In the rows, zero is written as 128.
The rows of D fall into 3 groups, and each row is roughly a mix of its group's hidden directions.
D (80 x 10):
[[ 97 156 103 117 123 114  92 152 134 159]
 [ 94 128 138 162 105  95 153 122 141 153]
 [110 121 134  90 154 139  84 134 118 100]
 [103 165 166 103 105 109 138 109 118 119]
 [110 152 118 160  93 126 168 137 126 153]
 [ 82 132 111 161 159 107 153 132 128 138]
 [133 118  82 153 159 153 103 120 149 127]
 [ 97 145 116 168 113 112 120 155 124 164]
 [159  88 116 155 120 139 145 165 127 142]
 [162 141 152 139  81 151 155 129 120 121]
 [ 97 169 156 102 120 107 137 108 121 106]
 [140  99 108  97 170 118  94 127 123 137]
 [145 104 164 152 134 111 117 174 121 115]
 [131 162 104 102 138 153 144 100  91 129]
 [145 100 116 166 108 147 121 128 142 171]
 [ 90 131 133 101 163 137  87 137 119 115]
 [148 115 149 143  88 155 145 164 117 145]
 [154 141 159 143 133 116 127 182 107 127]
 [155 132 136  75 143 144  98 121 109 115]
 [152  94 147 132 168 131  97 112 119 104]
 [125  99 121 103 161 135  87 102 120 106]
 [141 132 102 183 115 141 150 114 151 120]
 [163 141 147  79 127 137 119 115 106 105]
 [150 118 165 128 121 111 128 183 132 112]
 [109 165 115 143 102 113 131 153 147 167]
 [ 68 140 146 150 143 129 110 127 127 148]
 [179 118 158 121 151 139 143 111 127 101]
 [116 101 141 131 138 111  88 173 111 116]
 [170  96 113 105 119 135 147 119 134  91]
 [169 113 124  82 117 160 122 128 140 113]
 [151 102 105  94 132 162 155 126 154 116]
 [ 97 154 108 147 119 111 103 152 134 168]
 [151 126 137  82 130 140  85 134 117 103]
 [130 157 161  85 120 119 140 125 106  96]
 [118 155 143  81 146 108 124 111 114  95]
 [ 90 149 106 148 118 114 104 153 122 164]
 [ 92 129 127 169 125 131 163 119 146 159]
 [139 101 131  85 154 137 101 111 125  95]
 [112 159 154  86 133 116 137 131 110  91]
 [147 118 135 130 115 172 134 180 114 121]
 [170 112 135  98  97 164 129 120 146 125]
 [111 171 110 134  95 126 157 140 134 160]
 [173 108 122  86 117 150 125 126 135 102]
 [ 76 144 144 151 148 109 101 131 112 135]
 [169 120 146 109 141 147 156  96 130 100]
 [189 115 123 106 100 136 138 124 132 112]
 [154 120 149  89 106 161  94 123 132 118]
 [139 160 154 139  82 163 140 119 126 122]
 [114 120 111 130 104 144 173  83 140 124]
 [137 106 112  89 172 121  93 131 119 129]
 [164  82 110 120 146 138 106 145 123 152]
 [ 99 126 106 105 105 147 160 123  89 112]
 [130 123 110  89 177 114 106 124 121 105]
 [192 122 120 104 105 132 136 129 129 115]
 [158  98 143 119 157 143 126  91 126  97]
 [117 139 140 172  83 142 148 125 141 149]
 [ 66 135 140 153 149 119 114 126 122 137]
 [155 103 111 148 131  82 157 106 137 132]
 [126 142 136  91 148 129  76 143 109 115]
 [138 116 124  79 162 133  89 130 113 127]
 [145 115 156 136  88 143 152 166 113 141]
 [169  93 121 112 108 139 147 113 137  94]
 [162 127 168 133 122 114 139 175 137 116]
 [ 72 144 127 154 152 126 134 133 133 158]
 [104 128 112 174 137 101 169 124 130 139]
 [130 104  99 175 128 155 121 144 147 152]
 [152 102 142  96 156 140 114 117 110  89]
 [ 82 154 143 135 150 118  92 139 113 144]
 [102 152 112 151  97 114 138 138 157 165]
 [ 82 153 156 109 120  93 130 109 126 134]
 [149 114 127 128 162 149 126  75 112 112]
 [166 135 167 145 133 118 137 172 119 121]
 [181 109 121 100 105 147 140 123 139 111]
 [148 106 159 166 153 111  98 149 131 127]
 [105 151 144  80 149 103 116 113 116 108]
 [106 124 123  88 166 140  93 139 121 106]
 [ 94 159 104 119 112 115 107 160 127 157]
 [ 79 136 131 122 167 119  95 137 113 119]
 [106 142 163  84 128 103 138 144 106 113]
 [101 129 100 127 101 142 164  87 139 135]]

One row of each group comes first, with its name. Which group is each row after those in?
[ 93 156 108 128 156 124 104  92 146 115] -> K
[ 68 128 151 134 139 148 102 121 134 139] -> B
[107 147 123  98  99 115 125 181 128 133] -> W

[122 131 129  97 157 117  84 140 104  97] -> B
[ 81 128  86 110 113 136 124 100 130 139] -> W
[132 127 140 178  93 111 157 112 131 144] -> B
[119 171 132 117 146 119  91 153 112 157] -> B
[120 120 144 187 115 112 138 159 122 143] -> W
[107 144  92  92 121 148 139  88 123 130] -> W
